In the data rows, the value 128 means zero.
Some points:
[223 177 154 101 150 158 152 148  77  94 138  56  46 154  52  96 212 129 159 193 119  81  54  93  76  80  74  75 159 114  78 161 151 193  38  96 114 128 197 177 152 153 148 187 152 161  51 215]
[150 147 141 181 149 143 207 162 152  98  29 111  82  41 182 121  43 141 162 154  47  69  86 131  85 127 105  67  89  98 173 152  59 128 144  86 131 158 130 217 151 165 126 196 203 103 164 159]
[180 197 144  59  66 154 182 140 102 103  64 147 152 154  64 103  75 187 154 128 176 216 129 123 188 178 195  98 102 115 138  63 110  79  92 117  81 110 148 158 146  77 113  98 161 177 102  97]
[182 121 109 130 162 209 164 100 179 180 154 177 106 111  66 110 135 100  64  73  88 103 146  88 110 165  94 118 146 124  53 120  72 110 129 109 156  68 107  51 157 136 195 147 226 179 181 139]
[132 122 124  79 145  95 145  70 104 185 144  91 160 154 167 154 141 124  68  91 171  89 144 175 163  97 131 112 119  64 165 107 139 162 145  59 155 174 139 120 119  46 127 175  80 129 173 171]
[137 136  91  90 137 143 136  49 115 141 105 130 150 163 150  48 104 111 122  99  61  73  73 139 133 154 149 180 161 176 137 126 154 170 180 140 207 142 153 146 116 102 187  93  40 116 131 150]
[ 67  47 139 102 120 141 181 226  85 101 158  74 105 109 146 188 167 177 156 127  92 113 166  67 119 130 108 118 145  49 128 171 183 123 223 197 101  96 102 154 192  26 167  57 115 146 133 106]
[153 114 133  39  95 158  68 138 155 128 170 140 125 192 162  99  51 133  65 102  97  80 204 189 140 128 105 111  93 149 134 154 163 173 136 113 184 142 128 129 120 145 125 149 106  94  93 140]
[ 81 118 101  80 156 155 161 142 134  93  90 143 116 102 104  89 222  95 126 180 130 125 186 204 199 217 211 174 118  99 118 143 160 100  46  90 122  44 124 161 105 114  74 157 129 151  98  59]
[ 75 110 115 146 142  65 173 182 218 156 208 146 195 101  67  68 131 112  90  76 100  99 121 122 101  76 105  96 109 149 121  77 108 145 110 119 132 164 156 142 131 116 192 146 166 236 132  97]
[104  93  77  93 103 130  87  81 134 142 123 217 112 186 166 195  55 110  92 157 144 101  72 132 126 169 101 113 139 100 147 145 189 169 129 118 127 122 160 125  73 122 148 116 111 189 132 166]
[153  89  98 142 113 138  63 104 112 126 158 102 162 151 208 119 127  98 142  99 152 145 114 146 134 169 107 106 147 154  89  16 164 158  93 163 162 146  94 133  78 106 117 144 180 108 143 173]
[124  31 122 162 135  60  71 161 202 147  74  59  33  90 103 152 171 182 128 124 172 189 128 155 164 196 147 108 147 203 146 136 105 111 142 123 158 119 112  63 150 211 143  82  59 110 107 127]
[105 175 196  94  67  60  99 161  47  75 113 145 131 125 181 192 183 147 122  17  68 124 152 156  74 176 181 193 240 168 188 128 102 109  94  49  59 131  78 139 172 166 141  73 132 198 162  58]
[115 144 163 104 142  65 101  84 118 116 132 137  78  31 131 132 146 147 179 175 155 146 176 166  67  73 210 149 125 120 138 121 119 156 133 203 152  90 101  61 184 143  95  73  69 168 139 173]
[143 144 106 165 201 197  86 245 163 179 105 186 173  98 125  97 105 134  56  56 144 120  85  96 125  72 101 123 130 131 100 104  85 151  98 109 111  60 173 148 148 144  80 107 101 171 207 156]
[143 140 167 100 148  93 101  59 196 170 153  70 217 141 179 176  81 103 134 166  93 118 112 147 184 131  95 109 149 160  56 144 126 107 106 146  93 144  99 146  89 108  82  76 138 121 162 167]
[ 43 103 112 124 132 138 171  92 105 151  97 115 101 134  38 128 139 163 136 127 170 201 148 193  82  80  70 134 234 114 130 147 123 160 152 193 101 108  84 180 139 180  83 162 138  70 108 112]
[136 146 115 158 115 143 136 116 112 154 176 128  74 153 176 127  69 108 146  77  67 172 120 155 149 144 135 122 155  85  95 148 119 161 130 139 180 192 144  82  52  65 100 165  58 167 151 124]
[191 116 134 132  96  73 103 122 165 160 171 139  86 150 120 173 102  88 120 105 126  86 120 110 188 137 117 178 110 130 122  98 115 193 149 145 183 131 130 188  82  83  82  91 158  78 142 126]
[ 93 143 127 152  88 119 107 112  80 150 187 139 126 178 164 107 126 122  45 181 119  90 132 137 121 194 139  82 117 189  94  91  88 156 161 160 125 139 222 119  88 113  82 131 135  79 152 142]
[ 91 110  61  48 138 176 187 178 102  98 142 123 112  86 152 172 139 119 192 173 187 176 141  92 104  74 153  81 153 216 147 147  77 168 179 116 135 107  85 119  99 138 161 125  88  74 129  72]
[ 43 186 148 191  30 186  96 109 158 105 118 106 106 135 167 139 197 128 116 117 147 186  56 114  99 102 189  94  59 119 164 194 110  97 117 107 185 122  77 120 169 167 163  76 152  94  82 201]
[124 147 178 184 117  69 129 148 176  80 107  75 103 115 112 134 121 182 135 143 185 143 174 149  44  99 197 166 191 117 133 146 178  95 155 121 119  55 120  49  59 120 137 110 113  86 151 152]
[174  90 145 108 190 134 178 168 198 152 158 221 163 128  97  93 156  79  67  97  92 181  93  95  71  99 107 106 108  90 125  88 158  90  95  96 117 216 156 129 130 174 130  73 111  98 190 130]
[118 147 197 141 164 104  78 152 133 144 175 153 185 166 139 114  87  67 120 198 113 119  47 161 185 164  95 145 149 129 118  74  84 134 214 111 133 117  76  68 120  92  89 119 139 113  96 159]
[170 116 106 114  70 143 185 134  66  36 118 149 211  72 109  83  84 204  80 149 187 175  81 119 221 157 182 215  95 108  75 133 108 105 105  99 126 160 124 120 125 192  96 128 174 169  74  96]
[127 105 137 137 162 212 138 128 166 183 213 107 120  97  42 118  85  37  93  58 113 105 130  76 117 119 176 133 111 130 131  93 127  93 136 129  64 156 150 145 129 186 129 163 126 193 141 177]
[118 167 169 186  43 119 136 148  71 111  87  71 147  96 128 174 154  66  95 156 151 130 167  92 123 114  68 123 111 106 190 174 144  99  62 185 213 103 120 116 155 194 194 129  59 137 117 127]
[180 127  62 144 174  65  61  84  47 144 172 161  79 145 136 120 114  90  66 134  84 131 174 174 225  52 152 133 144 105 126 137 163 115 151 125  67 152 145 172 127  82 255 128 135  92 140 150]
[201 127  71 105 110  88 153 136 103  97  75  96 174 172 116  65  97 102 136 141 169 219 182  89 108 200 189 162  83  85 114 166 113 132 109  88  81 130 142 181 214 103  75 106 183 178 104  75]
[161 115 203 192 189 170 144 140 122 136 106 102 134 181 163 139 112 180 196 150 156  51  60 166  83  96 106 102  50  70  70  93  58 105 109 159  67 150 126 158 143 186 230 114 132 128 136   6]
[114 164  60  86  64 115  92 187 135 158  92 114 152 169 160 101 114  84 149 112  72 104  59 161 153 137 121 176 115 126 140 114 181 154 171 180  92 186 155  24 102 125 130 171 135  93 200 143]
[ 64  79 161 122 108 180 134 100 183 125 132 133  97  81 103 132 126 174 170 199 158 150 192 108 107 103  51 212 177 161 177 119 102 151  83 125  57 127 122 121 173  76 141 158 113  56  82 139]
[ 55 147 212 176 176  92  94 110  77 131  36 134 156 157  77 164 163 147 134 131 101 158 139  13 114 108 171 148  62 158 139 156 145 164  75 158 181 125  76 105 127 163 150 179 144  80 111 128]
[110 115 153 135 161 157 141  77 139  95 107 123  86  71 162 130 194 146 148 118 180 172 139 104 121  88  56 139  97 169 194 189 129 173 209 179  58 113 129 102  41 141  86  90 181 129  96  69]
[101 105 101 132 104 149 102 124  68 100 118 149 163  81  20  73 158 163 216 149 171 106 167 188 168 208 152 134 123 128 168 202 148  76  66  63 141 149 134 140 108  93  72  80 152 150 189  90]
[131  60  68 171 114 199 197 135  61 140 118 127 122 135 147 167 162 172 157 179  61 156 163 143  84  41 110 152 101 215 178 126 197  95 169 105 136  84  74  93 143 100  67 129 111 130  94 125]
[120 185 146 145 161 182 119 108 139  95  96  92  78  81 167 149 120 140 173 144 121  85 104  84 107  83  90  92 110  85  84  59 201  67 175  57 187 167 224 171 202 184 127 193 157 130 112  47]
[174 142  95 159 137  72 111  69 179 124 163 184 210 139 110 200 117  84 164  80 134 119 142 186 143 184 100  80 123 146  47 138 114 141 135 133  97  85 182 113 132 106 101 174 106  46  61 164]
[115 200 149 124 181  24 120 137 150 109 186 130  86 179 139 137 148 188 151 125 168 119 108  48 105 131  92 129  94 137 181 187 120   0  88 193 146  77  51 148 161 125 129 201 103 113 128  96]
[156 131  87 142 120 102  87 112 148 164 110 178 162 171 179  97 142 111 152 115 135  48 191  91 167 123 140  87 187  84 124  91  87 123 146 172 144 188 126 144  75 106 103 105 105 135  80 171]
Along one direction, these points spread out more than along any other. How far along it is each point below, from 0 to 99? 50 is the average, and the first point above lies past it. One standard deviation of the points above along it is 16.
[124 147 178 184 117  69 129 148 176  80 107  75 103 115 112 134 121 182 135 143 185 143 174 149  44  99 197 166 191 117 133 146 178  95 155 121 119  55 120  49  59 120 137 110 113  86 151 152] 68
[ 91 110  61  48 138 176 187 178 102  98 142 123 112  86 152 172 139 119 192 173 187 176 141  92 104  74 153  81 153 216 147 147  77 168 179 116 135 107  85 119  99 138 161 125  88  74 129  72] 68
[ 64  79 161 122 108 180 134 100 183 125 132 133  97  81 103 132 126 174 170 199 158 150 192 108 107 103  51 212 177 161 177 119 102 151  83 125  57 127 122 121 173  76 141 158 113  56  82 139] 68
[114 164  60  86  64 115  92 187 135 158  92 114 152 169 160 101 114  84 149 112  72 104  59 161 153 137 121 176 115 126 140 114 181 154 171 180  92 186 155  24 102 125 130 171 135  93 200 143] 32
[110 115 153 135 161 157 141  77 139  95 107 123  86  71 162 130 194 146 148 118 180 172 139 104 121  88  56 139  97 169 194 189 129 173 209 179  58 113 129 102  41 141  86  90 181 129  96  69] 68
[180 127  62 144 174  65  61  84  47 144 172 161  79 145 136 120 114  90  66 134  84 131 174 174 225  52 152 133 144 105 126 137 163 115 151 125  67 152 145 172 127  82 255 128 135  92 140 150] 32
[170 116 106 114  70 143 185 134  66  36 118 149 211  72 109  83  84 204  80 149 187 175  81 119 221 157 182 215  95 108  75 133 108 105 105  99 126 160 124 120 125 192  96 128 174 169  74  96] 59
[104  93  77  93 103 130  87  81 134 142 123 217 112 186 166 195  55 110  92 157 144 101  72 132 126 169 101 113 139 100 147 145 189 169 129 118 127 122 160 125  73 122 148 116 111 189 132 166] 32
[201 127  71 105 110  88 153 136 103  97  75  96 174 172 116  65  97 102 136 141 169 219 182  89 108 200 189 162  83  85 114 166 113 132 109  88  81 130 142 181 214 103  75 106 183 178 104  75] 60
[118 167 169 186  43 119 136 148  71 111  87  71 147  96 128 174 154  66  95 156 151 130 167  92 123 114  68 123 111 106 190 174 144  99  62 185 213 103 120 116 155 194 194 129  59 137 117 127] 68
